(in the rows, 128 means zero)
One turn sends every row of this set to another row. A few are shown first. Where does it send the rows asked after them?
q66: [117 142 154 163 130  86 100 147 119 123 138 132 120 131 155 152]
q933: [101 123 122 160 130 120 108 141 125 117 109 138 122 118 151 142]
q941: [105 133 136 143 131 105 113 149 129 123 102 143 104 137 140 159]
q54: [127 147 163 142 124 102 129 120 112 156 145 156 110 119 124 135]
q306: [ 94 156 150 131  95 148 126 133 127 136 143 138 146 115 111 114]
q623: [122 134 135 149 122 113 125 138 145 109  99 145 117 135 137 155]
q415: [125 165 155 174 130 108 114 126 131 116 144 131 122 114 162 153]
q641: [112 160 150 108 111 134  89 146 104 130 147 133 143 124 110 132]
q507: [122 183 164 135 149 105 137 133 125 124 137 157 117 113 131 134]
q800: [105 174 172 140 134 112 152 120 127 113 131 146 112 117 138 137]
q525: [115 162 146 165  98 114  74 152 117 127 112 115 117 114 132 144]
q581: [ 99 117 143 141 140 124 104 141 141 118 124 136 124 108 155 149]
q73: [125 174 167 165  99 124  88 141 117 111 115 120 126  91 119 148]
q582: [ 90 176 150 165 103 114  83 146 128 127 107 119 119 101 132 150]
q20: [102 179 164 141  84 123 111 125 111 138 107 158 132 113 120 123]
q79: [114 145 142 138 106 141  93 125 139  96 141 127 120  90 116 153]
q999: [121 159 152 165 134  86  98 127 130 114 144 137 120 120 147 154]
q250: [120 167 135 148  87 142 112 128 107 138 137 131 142 115 112 120]
q23: [101 181 181 137  99 124 112 133  98 133 107 148 117 118 114 128]
q702: [109 151 150 114 151 121 132 147 122 148 121 131 119 134 115 140]
q236: [118 169 143 132 103 152 104 150 102 133 140 132 148 116 119 122]
q504: [108 139 144 116 101 122 114 123 106 125 136 139 129 139  98 131]
q461: [111 163 139 139 150 130 141 154 123 142 115 136 131 118 114 121]
q514: [ 83 170 169 143 111 122  89 137 132 118 120 111 115 101 141 159]
q895: [115 145 136 136 141 117 130 158 132 142 128 130 134 126 115 110]
q804: [103 142 152 153 147 131 127 154 148 111 113 144 123  98 148 141]
q213: [118 156 162 152 133 109 142 118 109 132 147 157 119 104 121 118]
q68: [113 151 162 173 136 108 117 146 124 109 144 130 131 110 163 139]
q144: [ 99 161 175 139 117 129  88 140 126  99 132 105 121  97 143 146]
q410: [ 96 146 146 119  94 126 108 133 124 147 141 141 137 132 101 125]
q233: [133 180 152 142 134 102 133 137 119 147 127 157 108 129 133 143]
q151: [125 145 125 151  90 135  89 130 129 116 128 128 113 107 116 159]
q192: [107 145 122 155 119 140 118 148 126 122 106 126 119 129 156 151]
q365: [ 99 140 131 133 100 140  96 128 127  98 123 142 130  93 118 155]
q513: [109 141 145 121 139 125 140 149 125 138 133 119 124 138 126 122]
q432: [ 95 137 141 129 147 116  92 152 150 109 124 139 131 107 135 146]
q607: [120 165 179 140 101 118  84 132 115 111 123 113 116 105 123 163]
q931: [107 175 153 164 109 111  84 138  99 106 122 129 129  93 118 132]
q158: [106 176 194 131 107 126 103 140 117 144 116 152 123 104 116 129]
q975: [ 98 171 186 115  95 123 105 121 125 138 123 155 131 108 122 133]
q617: [121 155 165 122 125 105 131 122 124 153 137 163 115 129 126 153]
q129: [111 137 130 137  91 145  93 133 133 124 121 141 125  98 127 165]
q328: [120 133 152 144 136 122 125 141 162 105 111 147 127 112 140 148]
q231: [116 173 151 153 130 115 147 126 120 127 129 169 133 107 119 124]
q981: [109 153 161 108 107 127  94 123 123 131 156 130 140 113 105 134]
q482: [122 146 154 138 105 152 123 140 133 143 141 144 148 101 112 118]
q169: [126 167 156 153 125  88 119 140 139 156 121 161 113 122 124 140]
q905: [118 162 181 136 103 128  85 135 112 137 137 116 115 103 144 162]

q365 moves to q415
q702 moves to q975
Now these:
q482 moves to q931
q623 moves to q54
q581 moves to q507
q617 moves to q981

One turn sends every row of this set to another row. A few are shown first. Where does it send the rows asked after them?
q196: [125 123 158 140 128  94 123 138 143 116 100 127 144 138 127 127 110 113
 126 146 100 113 123 149 104 105]
q72: [101 122 160 111 122 123 123 116 139 125 104 122 158 148 155 110 107 126
 131 151 123 112 112 121 115 127]
q566: [ 92 132 118 128 155 124 107 162 104 102 154 106 147 109 119 121 110 139
 130 120 141 143 134 160 114 138]
q91: [118 148 144 121 147 131 134 123 137 115  96 140 144 143 159 112 123 151
 140 127 101 109 115 132 125 114]
q155: [135 125 166 135 125  91 131 145 138 120 110 100 128 135 123 133 112 103
 132 127 111 119 132 132 105 108]
q628: [108 121 133 125 151 135 150 125 100 112 140 104 151 112 106 132 105 145
 116 131 154 141 145 155 153 118]
q295: [104 142 108 123 147 132 119 139 124 113 140  98 143 113 106  89 116 159
 120 120 153 126 139 135 127 138]
q667: [133 121 163 122 125 108 127 137 157 136 128  98 126 137 133 141 118 111
 111 131 108 110 131 131 120 129]
q715: [133 124 130 137 126 115 141 148 144 140 109 125 127 122 156 132 137 161
 122  94 130 109 129 123 106 117]
q548: [ 98 129 148 109 131 121 120 126 139 116  97 126 160 151 148 121 123 141
 140 139 127  89 106 112 119 128]
q891: [118 131 161 121 129 108 117 140 156 121 114 100 136 147 115 139 117 111
 119 133 111  91 123 127 111 128]
q953: [132 129 127 150 126 101 124 155 145 144 117 124 123 126 156 121 136 145
 119 117 109 100 131 128 117 122]
q877: [117 110 107 126 134  86 120 147 126  98 135 103 160 108 108 124 129 140
 141 135 163 134 133 147 129 119]
q484: [106 110 117 127 130 107 136 136 103 110 143  99 159 111 123 131 120 131
 136 132 170 145 141 153 150 115]
q242: [115 129 134 127 170 135 126 135  98 105 140 112 138 132 110 155 118 137
 123 126 157 151 138 162 135 119]
q974: [124 116 136 126 132 114 132 145 155 135 111 124 138 132 140 154 140 158
 115 115 125  84 119 121 120 129]
q335: [102 126 129 129 174 129 125 156  91 105 151 114 145 105 116 135 109 156
 123 127 133 138 135 155 132 136]
q214: [ 93 138 149 121 125 124 132 122 102 104 102 146 151 148 158 117 117 140
 142 121 115 112 123 115 128 120]
q592: [100 141 122 132 159 139 109 142  91 118 149 101 133 136 126 120 119 134
 127 127 164 145 139 143 133 134]
q949: [ 99 120 122 124 162 109 116 158  93  94 148 114 158 107 128 138 118 142
 145 133 143 145 126 158 131 129]
q649: [114 133 163 133 115 100 124 139 125 106 119 117 132 143 119 140 110  96
 124 116 100 117 141 138 111 116]
q595: [ 97 136 114 124 131 137 130 132 112 115 149  93 146 114 119 107 113 136
 122 114 164 143 146 152 139 126]
q93: [108 135 160 119 140 127 139 120 118 115  88 131 150 143 152 104 108 144
 145 133 121 115 115 115 113 112]
q257: [123 127 136 117 172 117 144 127 111  96 128 107 152 114  90 128 110 156
 128 144 137 129 135 142 150 122]
q97: [103 111 117 139 147 116 112 146  92 114 139 117 150 127 126 142 123 138
 127 134 178 147 134 155 123 122]
q89: [119 120 130 144 116 111 137 149 125 130 120 141 127 124 149 148 136 153
 110  91 118 105 141 127 118 124]
q660: [125 111 136 116 126 123 139 129 156 138 112 132 144 129 166 146 137 161
 117 117 128 107 119 129 122 125]

q295 moves to q257
q891 moves to q974
q72 moves to q667
Now these:
q649 moves to q89
q97 moves to q592
q155 moves to q715
q949 moves to q566
q91 moves to q196
q595 moves to q628

